Some points:
{-0.85,  0.15, -0.41, -0.77,  0.61,  1.46,  0.67, -1.04, -0.20,  0.10, -1.80, -1.13,  1.66,  0.65,
 -0.69,  1.46, -0.67,  0.49, -0.68,  0.11, -1.07, -0.83, -1.02,  1.35}
{ 1.57,  1.63,  0.34, -1.53, -0.70, -1.00, -2.93,  1.87, -0.15, -0.07, -1.47,  0.44, -1.70,  0.19,
  1.20,  0.56,  0.82, -1.92, -0.04,  0.01, -1.13, -0.45, -0.78,  0.04}
{ 0.29,  0.28,  0.24,  2.30, -0.90,  0.30,  0.77,  0.17,  0.21, -0.22,  0.52, -0.85,  0.38,  1.07,
  0.17, -2.66,  0.02, -0.56,  0.49, -0.49, -0.70, -0.07, -0.35, -0.52}
{ 2.52, -0.96,  1.02, -1.36, -0.84,  0.79,  0.80,  1.33, -0.10, -0.08,  0.00, -0.52, -1.71,  1.50,
 -0.23, -0.50, -0.10, -1.24, -0.91,  0.09, -0.75, -1.09, -2.65, -0.29}
{ 0.24,  0.01,  1.76, -2.11, -0.66, -0.42,  0.85,  0.93,  0.77, -1.58, -0.36, -0.17,  0.58, -1.26,
 -0.44,  1.07, -0.02,  1.23, -0.54,  0.59, -1.02, -1.47, -0.43, -1.03}
{-0.07, -2.16,  0.62, -1.64,  0.61,  0.29, -0.79, -1.75,  0.97, -0.36,  1.24, -0.80, -0.69, -0.22,
  1.92, -0.08, -0.44,  2.03, -1.25, -1.84, -0.61, -1.53,  1.20, -2.12}
{-0.45, -1.11, -1.01, -0.15,  2.90, -0.75, -0.84, -0.72, -1.17, -1.31, -0.83,  1.32, -0.77,  0.79,
 -1.12,  0.13,  0.07, -1.05,  0.16,  1.13,  1.39, -0.33, -0.52, -0.73}
{-0.39,  0.67, -0.33, -0.31, -0.30, -0.07, -1.62,  1.22, -1.15, -1.55,  0.55,  1.16, -1.27, -0.53,
 -1.09, -2.86,  0.64, -1.07,  1.31, -1.11,  1.46,  1.28,  0.02,  0.25}
{-1.97, -0.17,  0.49, -0.09, -0.21, -0.58, -1.57, -0.34, -0.87,  1.41,  0.44, -1.23,  0.16,  0.44,
 -0.84,  1.12,  0.09,  1.22,  0.75, -1.01,  0.54, -0.25, -0.92,  1.02}
{-1.30,  0.20, -1.07,  1.45,  0.46,  0.36, -1.11, -2.33,  0.03, -0.28, -2.18,  0.04, -2.77, -1.58,
  0.75,  0.51,  0.74,  0.18,  0.98,  0.45,  0.79,  1.17, -0.66, -0.22}
{-0.49, -1.69, -0.46, -0.13,  1.38, -0.42, -0.47, -1.19,  1.32,  1.50,  1.44, -0.74,  0.65, -1.04,
  0.72,  0.32, -1.45,  1.04, -0.34,  2.12, -0.49,  0.07,  0.91,  0.69}
{ 0.61, -0.06,  0.51,  0.10,  0.71,  0.76,  0.16,  0.73,  0.80, -1.03,  0.64, -2.22,  0.17, -0.27,
 -1.17,  0.33,  1.41, -1.91, -0.90,  0.54, -0.63,  0.30, -0.75,  2.11}
{-2.61, -0.70, -0.73, -1.01,  0.74, -0.67, -2.39, -0.09, -0.15,  1.57, -0.52, -1.36, -0.16,  1.39,
  0.70,  1.81, -0.81,  0.14, -0.60, -0.94,  1.67,  0.96, -0.42, -2.04}
{-0.92,  0.57,  0.78,  0.40, -0.68,  0.24,  0.03, -0.90, -0.56,  0.77,  1.68,  0.74,  0.40, -0.29,
 -0.24,  0.06, -1.58,  0.73,  0.77,  0.85,  1.40,  0.00, -0.83,  0.64}
{ 0.82,  0.25,  0.06, -0.75, -0.78, -0.17, -0.50,  0.45, -1.47,  1.45,  0.56,  0.44,  1.87,  1.24,
 -0.78, -1.00, -0.63,  0.48, -0.25,  0.54,  0.17,  0.88, -1.13,  0.21}
{ 1.03,  0.22,  0.82, -0.25, -1.78, -2.35, -0.72, -0.32,  0.15, -0.78, -1.74,  0.13,  0.01, -1.27,
  1.70,  0.94, -1.81, -0.92, -0.03, -2.74, -0.41,  0.33,  0.69, -1.71}
{ 0.14, -0.12,  1.02,  1.17,  0.13,  0.36, -0.44, -1.06, -0.50,  2.04,  0.35, -0.24, -1.25, -0.52,
  0.18, -0.43, -1.13, -0.59, -1.50, -0.23,  1.22,  1.01, -1.13, -0.20}
{-1.44,  1.88, -0.18, -2.04, -1.23, -0.77,  1.07,  1.68, -0.12, -1.29,  1.31,  0.50, -1.02,  0.35,
 -1.18, -0.21, -2.22,  0.64, -1.60,  1.17, -0.66, -0.65,  1.87,  1.35}
{ 2.05,  1.17, -1.99,  0.88, -1.11,  0.63,  1.32, -0.15, -0.60, -0.19, -1.40, -0.51, -0.64,  0.38,
 -0.86,  0.95,  0.84, -0.89, -0.37, -0.64,  1.49, -0.16,  0.76,  1.83}
{ 0.39,  0.63, -0.73, -0.96,  0.06, -0.03, -0.45,  1.46,  0.14, -0.13, -0.93,  0.92,  0.56,  0.06,
  0.30,  0.00,  2.09, -0.07,  0.14, -1.59,  1.23, -0.83,  1.84,  1.63}
{-0.28,  0.20,  0.19, -0.34,  0.05,  0.31,  0.19, -0.41, -0.28,  0.01, -1.17,  0.53,  0.03,  0.63,
  0.44, -0.22,  0.58, -0.04,  0.98, -1.17, -0.22, -1.03,  0.11,  0.80}
{ 0.04,  0.41, -0.71,  0.14, -0.10,  0.12,  0.79,  0.35,  0.40, -1.05,  1.97,  0.37,  0.03,  0.41,
  0.15, -0.34,  0.69,  1.01,  0.90,  1.85,  0.86,  3.17, -1.05,  0.12}
{ 0.21,  0.64,  0.94, -0.80, -0.74,  2.44, -1.60,  0.43, -1.10,  0.62, -0.23, -2.15,  0.76,  0.93,
  1.53, -0.58,  0.45,  0.86, -1.09, -0.33, -0.68,  1.13, -0.92, -1.05}
{-0.19, -1.51, -1.26, -0.80,  0.61,  1.70, -0.92, -0.07, -0.87, -0.32,  0.03,  1.20,  0.14, -1.36,
  1.19,  1.33,  0.64, -0.31,  1.10, -0.08, -0.56, -0.36,  0.50, -1.86}
{-0.96, -0.79,  1.30,  1.20,  0.78,  0.39,  2.05, -0.66,  0.08,  2.18,  2.03, -0.04, -0.07,  0.61,
 -0.51, -0.13, -1.48, -0.91,  1.14,  0.23,  0.65,  1.36,  0.07,  1.59}
{-0.71, -0.78, -0.39,  1.91,  1.11,  0.70,  1.72,  0.62,  1.13, -0.19,  0.89, -0.20,  1.30,  0.03,
  0.86,  0.78, -0.03,  0.67, -0.15,  0.35, -0.07, -0.95, -0.14,  0.42}
{-0.18,  0.75, -0.42, -0.45, -0.15, -0.58,  1.25,  1.12,  0.99, -0.34,  0.94, -1.02, -0.66, -0.86,
  1.35, -0.84, -0.28,  1.54,  1.00,  1.20, -0.35, -0.58, -1.05,  0.71}
{-0.05,  1.16, -0.17, -0.02, -0.72,  0.02,  1.57, -1.74,  0.65,  1.53, -0.84,  0.06,  1.39, -0.63,
 -0.09, -1.05,  0.70, -0.59,  0.91,  0.24, -0.97, -0.04,  0.82,  0.51}
{ 1.34,  0.66,  0.43,  0.06, -0.04, -2.23, -1.28,  2.84, -0.13, -2.09,  2.11,  1.62,  0.67, -0.64,
 -0.74, -0.75,  1.16,  0.35,  0.71, -1.73,  1.46,  1.74,  1.33,  0.83}
{ 0.39, -0.18, -1.54, -0.28, -0.35,  0.29, -0.74, -1.64,  1.57, -0.65,  0.17,  0.27,  0.51,  0.30,
 -0.27,  0.58,  0.54,  0.21, -0.48,  0.15,  0.16, -1.38,  0.62, -1.86}
{-1.06,  1.04,  0.12,  0.13, -1.30, -0.79, -0.97,  0.24, -0.14, -1.10, -0.50,  1.23, -2.15,  0.88,
 -1.35,  0.84, -0.61,  1.55, -0.94,  1.05, -0.97, -0.66,  0.87,  1.91}
{ 0.68,  0.07,  0.14,  2.02,  1.53,  1.63,  0.33,  0.05,  0.49, -1.99, -0.53, -0.48, -0.52,  0.11,
  1.38,  0.05,  0.80, -0.12, -0.17,  0.32, -0.91, -0.48,  1.21,  0.40}
{ 0.44, -0.12, -0.37,  0.81, -0.32, -0.30,  0.10, -0.89, -1.30, -0.20, -0.05,  0.39,  1.11, -0.57,
 -1.18, -0.98, -0.54, -0.44,  0.85,  1.03,  1.74, -0.59,  0.27, -0.12}
{-1.70, -0.06,  0.36,  1.89,  1.24,  0.54,  0.05, -1.45,  1.67,  0.29, -1.08,  1.44, -0.32, -0.05,
 -0.25,  0.77, -0.35, -0.44,  2.55,  1.10,  0.67,  0.76,  0.11, -0.49}
{ 1.33,  1.31, -1.02,  0.63,  1.14,  0.33,  0.72,  1.24,  0.99,  0.43, -0.26, -0.25,  0.20, -1.05,
  0.12, -1.33,  0.29, -0.47, -0.70, -0.45, -0.91, -1.22, -0.35, -0.12}
{-0.32, -0.51,  0.26,  0.03, -0.96, -0.21,  0.84, -0.84, -0.17, -0.22, -0.51,  1.48,  1.53, -0.05,
 -0.34,  0.19,  0.32, -1.25, -1.72, -1.29, -0.65,  0.01, -0.76,  0.52}
{ 0.42, -0.54,  0.08,  0.29, -0.46, -0.27,  1.30, -0.57,  0.42, -0.09,  0.19,  0.32,  1.57,  0.60,
  0.02, -0.07, -1.36, -0.89,  1.35,  0.32, -0.20, -0.35,  0.31,  0.03}
{-0.70, -0.45,  0.61, -1.01, -0.65,  0.16, -0.11,  1.53, -0.47, -0.20,  0.91, -0.47,  0.60, -0.16,
 -0.92,  0.38,  0.89,  0.54, -1.10,  1.31,  0.46, -0.29,  1.77, -2.35}
{ 0.98, -1.04,  0.31,  1.05, -0.92, -0.49,  2.63,  0.87,  1.21,  1.10,  1.04, -1.71,  1.89,  0.85,
  2.15, -0.60,  1.74,  1.39, -1.53,  1.56, -1.26, -1.57, -0.08,  0.14}
{-1.66,  0.34, -0.61,  0.02,  1.14, -0.71,  1.02, -1.36, -0.99,  0.29,  0.17,  1.26,  0.23, -0.83,
 -2.13,  1.43, -0.75, -1.56,  0.55, -0.36,  0.47, -0.09,  1.47, -0.26}
{ 1.31, -0.85,  0.31, -0.27, -0.95,  0.04, -0.73,  1.04,  0.27,  2.00, -2.25, -0.12, -0.42, -0.66,
 -2.43, -0.67, -0.73, -0.40, -0.49, -0.80, -1.30,  1.58, -0.79,  0.57}
{ 0.26, -0.70, -0.06,  0.43,  0.38,  0.28,  0.33, -0.39,  0.18, -0.97,  0.64, -0.85, -0.13,  0.22,
  2.42, -1.17,  1.48, -0.29,  0.09,  0.72, -0.45,  0.13,  1.43, -0.09}
{ 0.41,  0.79,  0.47, -0.37,  0.99, -1.68, -0.02, -1.13, -0.80, -0.87, -1.40,  1.24, -0.40, -0.59,
  0.63,  1.69, -0.58,  1.22,  0.27, -1.96, -0.64, -0.20, -0.27, -2.27}
{ 0.83, -0.56,  0.29,  0.55,  0.29,  0.36, -0.36,  0.88, -1.12,  1.86,  0.22, -0.04, -1.72,  0.78,
 -1.04, -0.82,  0.59,  0.43,  0.35, -0.28, -0.21,  1.56, -1.15, -0.34}
Along one direction, these points spread out more than along any other. Take the direction at right angles to it along which they spread out most. Go by this last direction. For each point below, how far along it does it lie, from 0 to 99? 50 is the average, and the first point above lies past it. One standard deviation of the points above along it is 16.
{ 0.44, -0.12, -0.37,  0.81, -0.32, -0.30,  0.10, -0.89, -1.30, -0.20, -0.05,  0.39,  1.11, -0.57,
 -1.18, -0.98, -0.54, -0.44,  0.85,  1.03,  1.74, -0.59,  0.27, -0.12} ~ 58
{ 0.39, -0.18, -1.54, -0.28, -0.35,  0.29, -0.74, -1.64,  1.57, -0.65,  0.17,  0.27,  0.51,  0.30,
 -0.27,  0.58,  0.54,  0.21, -0.48,  0.15,  0.16, -1.38,  0.62, -1.86} ~ 58
{ 0.82,  0.25,  0.06, -0.75, -0.78, -0.17, -0.50,  0.45, -1.47,  1.45,  0.56,  0.44,  1.87,  1.24,
 -0.78, -1.00, -0.63,  0.48, -0.25,  0.54,  0.17,  0.88, -1.13,  0.21} ~ 42
{ 1.57,  1.63,  0.34, -1.53, -0.70, -1.00, -2.93,  1.87, -0.15, -0.07, -1.47,  0.44, -1.70,  0.19,
  1.20,  0.56,  0.82, -1.92, -0.04,  0.01, -1.13, -0.45, -0.78,  0.04} ~ 14
{-0.71, -0.78, -0.39,  1.91,  1.11,  0.70,  1.72,  0.62,  1.13, -0.19,  0.89, -0.20,  1.30,  0.03,
  0.86,  0.78, -0.03,  0.67, -0.15,  0.35, -0.07, -0.95, -0.14,  0.42} ~ 66
{ 1.31, -0.85,  0.31, -0.27, -0.95,  0.04, -0.73,  1.04,  0.27,  2.00, -2.25, -0.12, -0.42, -0.66,
 -2.43, -0.67, -0.73, -0.40, -0.49, -0.80, -1.30,  1.58, -0.79,  0.57} ~ 34
{-2.61, -0.70, -0.73, -1.01,  0.74, -0.67, -2.39, -0.09, -0.15,  1.57, -0.52, -1.36, -0.16,  1.39,
  0.70,  1.81, -0.81,  0.14, -0.60, -0.94,  1.67,  0.96, -0.42, -2.04} ~ 70
{-0.85,  0.15, -0.41, -0.77,  0.61,  1.46,  0.67, -1.04, -0.20,  0.10, -1.80, -1.13,  1.66,  0.65,
 -0.69,  1.46, -0.67,  0.49, -0.68,  0.11, -1.07, -0.83, -1.02,  1.35} ~ 61
{ 0.04,  0.41, -0.71,  0.14, -0.10,  0.12,  0.79,  0.35,  0.40, -1.05,  1.97,  0.37,  0.03,  0.41,
  0.15, -0.34,  0.69,  1.01,  0.90,  1.85,  0.86,  3.17, -1.05,  0.12} ~ 53
{ 2.52, -0.96,  1.02, -1.36, -0.84,  0.79,  0.80,  1.33, -0.10, -0.08,  0.00, -0.52, -1.71,  1.50,
 -0.23, -0.50, -0.10, -1.24, -0.91,  0.09, -0.75, -1.09, -2.65, -0.29} ~ 22
{-0.07, -2.16,  0.62, -1.64,  0.61,  0.29, -0.79, -1.75,  0.97, -0.36,  1.24, -0.80, -0.69, -0.22,
  1.92, -0.08, -0.44,  2.03, -1.25, -1.84, -0.61, -1.53,  1.20, -2.12} ~ 59
{ 0.98, -1.04,  0.31,  1.05, -0.92, -0.49,  2.63,  0.87,  1.21,  1.10,  1.04, -1.71,  1.89,  0.85,
  2.15, -0.60,  1.74,  1.39, -1.53,  1.56, -1.26, -1.57, -0.08,  0.14} ~ 46
{-0.28,  0.20,  0.19, -0.34,  0.05,  0.31,  0.19, -0.41, -0.28,  0.01, -1.17,  0.53,  0.03,  0.63,
  0.44, -0.22,  0.58, -0.04,  0.98, -1.17, -0.22, -1.03,  0.11,  0.80} ~ 48
{ 0.26, -0.70, -0.06,  0.43,  0.38,  0.28,  0.33, -0.39,  0.18, -0.97,  0.64, -0.85, -0.13,  0.22,
  2.42, -1.17,  1.48, -0.29,  0.09,  0.72, -0.45,  0.13,  1.43, -0.09} ~ 50
{ 0.14, -0.12,  1.02,  1.17,  0.13,  0.36, -0.44, -1.06, -0.50,  2.04,  0.35, -0.24, -1.25, -0.52,
  0.18, -0.43, -1.13, -0.59, -1.50, -0.23,  1.22,  1.01, -1.13, -0.20} ~ 61
